In the rows, zero is written as 128.
Turns in one plane each, and the order they were made in; the first pair answered
pez:
[150 112 105 135 122 156 114 106 112 143 115 125 121 100 135  98 149 130
 121 120 130 123 159 139] => [130 119 103 131 120 146 129  94 135 161 129 108 114 104 136  95 142 127
 133 123 121 118 147 146]
[125 137 149 119 115 106 147 144 140 120 109 130 124 135 106 162 106 133
 144 126 120 125 116 136] => [141 129 147 123 118 117 133 152 120 106  96 143 132 131 109 163 113 135
 130 126 129 131 129 131]
[152 138 124 150 101 173 103  79 145 115 149 122 120  88 115 100 169 125
 123 134  98 140 155 162] => [129 145 130 145  98 158 123  76 165 131 161 108 112  98 109 104 155 122
 141 137  87 131 136 165]
[102 140 117 107 140 107 152 117 167 136 166 109 131 149 132 134 118 130
 179 141 110 126  92 102] => [111 137 136 108 146 102 152 148 151 106 146 130 135 157 121 154 107 133
 177 142 112 129  97  88]
Puti:
[139  98  56 143 129 184 127  71 147 152 139 133 142  99 141  88 125 111
  97 137 118 145 121 154] => [123 112  76 131 176 155 133 127 139  91 132 193 159 149 153 130 133 139
 131 149 113 157 109  70]
[166  90 134  82 119 164 139  85 111 175 145 108 100 151 142 111 133 149
 114 143 111 107  41 170] => [159  98 124  75 156 156 131  99 106 150 151 143 115 174 165 117 159 166
 128 152 112 118  41 120]
[140 123 138 138 115 133 143 146 134 140  98 108 113 119  98 130  95 110
 122 133 137 132 138 174] => [145 125  91 137 140 154 113 108 133 155 126 113 129 117 143  98 144 121
 115 137 148 145 148 153]
Tunom:
[190 111 169 151 121 121 100 184 144 117 142 136 171 120  89 121 102  62
 149 136 168 131 136 116] => [186 109 172 151 112 118 107 177 153 128 147 124 165 119  82 121  92  60
 151 136 162 127 131 128]
[150 112 147 145  99 144 116 152 101 122  98 138 124 117 108 123 118 115
 127 128 138 123 142 163] => [130 120 152 144  92 128 137 147 123 136 111 118 114 124 101 125 104 110
 141 133 125 114 125 171]
[125 112 116  83 127 140  77 106  87 148 141 116 130 123 106  88  82 107
 127 126  74 123 143 143] => [107 119 122  77 127 124  90 108 104 150 149 113 125 135 105  91  79 109
 143 130  66 119 127 137]
gepi:
[106 111 103 101 147 152 114 116 121 147 119 140 129 127 141 129 144 123
 121 137 128 141 158 115] => [ 87 119 108  95 146 139 134 114 141 160 127 127 122 135 136 134 133 121
 136 141 118 133 144 118]
[ 87 119 122 116 163 114 143 112 134 113 141 150 131 131 151 122 155 146
 153 125 122 124 117 104] => [100 112 118 120 168 124 130 117 116 102 132 162 137 125 155 122 162 149
 139 121 128 130 130  99]
[199 150 167 104 143 125 158 172 146  73 102 164  93 106  79 126 111 140
 169 116 160 156  73  99] => [233 135 121 116 132 170 118 120 127 102 109 148  99  67 103  78 146 133
 123 106 183 163 103 133]
Now pairs of rows:
(two turns a pair)
[ 99 101 157 130  87 102 135 138 114 119 127 100 110 122 111 113  58 114
 137 156 152  96 107 134] => [134  91 139 133 111 125  95 149  72  83 109 144 134 121 135 112  91 127
 111 156 172 119 135 101] | Tunom then gepi
[145 108  81 123 134 167  63 133 145 158 130 127 161 121 116  57 196 120
  97 109 146 140 157 139] => [ 95 125  99 114 117 134 111 121 194 196 156  85 139 138  94  61 163 111
 136 113 119 117 116 161] | Tunom then Tunom
[143 132 168 123 120 140 125 169 109 107 115 152 120 144 114 156 114 135
 136 128 129 136 128 118] => [149 126 151 131  90 158 120 129 118 150 126 113 108 112 111 127 113 119
 117 121 131 128 132 170] | Puti then pez
[165 127 113 104 138 119 104 128 123  85 104 162 145 119 131 123 156 112
  91 121 157 135 150 121] => [171 123 113 105 124 124 106 122 122  92 100 150 139 108 123 118 148 105
  83 119 157 130 152 141] | Puti then pez
[ 63 155 148  66 158 123 162 170 128 160 157 145 130 175 154 157 155 122
 194 169 140 139  98 113] => [ 91 130 184  82  94 135 174 184 110 171 117 109 109 131  97 165 102  92
 160 153 137 120 112 197] | pez then Puti
[115 145 113 156  65 137 136 144 128 181  66 141 132 153  87 115  90 104
 130 125 125 122 175 154] => [ 80 166  96 144  93 116 152 127 163 196 103 138 136 183 113 106 109 117
 164 139 115 122 151 115] | Puti then gepi
[159 146 109 136 121 144 101 149 140 119 122 164 138 100 180 162 157 113
 135 130 131 120 123  82] => [124 160 113 129 115 122 130 138 176 143 145 142 126 112 172 165 144 110
 163 135 114 106  98  87] | gepi then gepi
[168 178 162 123 128 140  74 198 122 116 108 146 122  93 128 177  93 117
 131  99 184 108 124 150] => [166 178 125 126 114 158  65 141 141 167 135 106 115  71 143 134 109 104
 120  94 185 102 125 186] | Puti then pez
[162 131  90 139 135 186 101  57 124 140 143 133 154 116 176  49 175 120
  73 133 194 164 132 111] => [191 119 146 147 127 175 103 141  77  66  80 182 158 121 137 109 136 124
  61 129 198 170 145  94] | Puti then Tunom
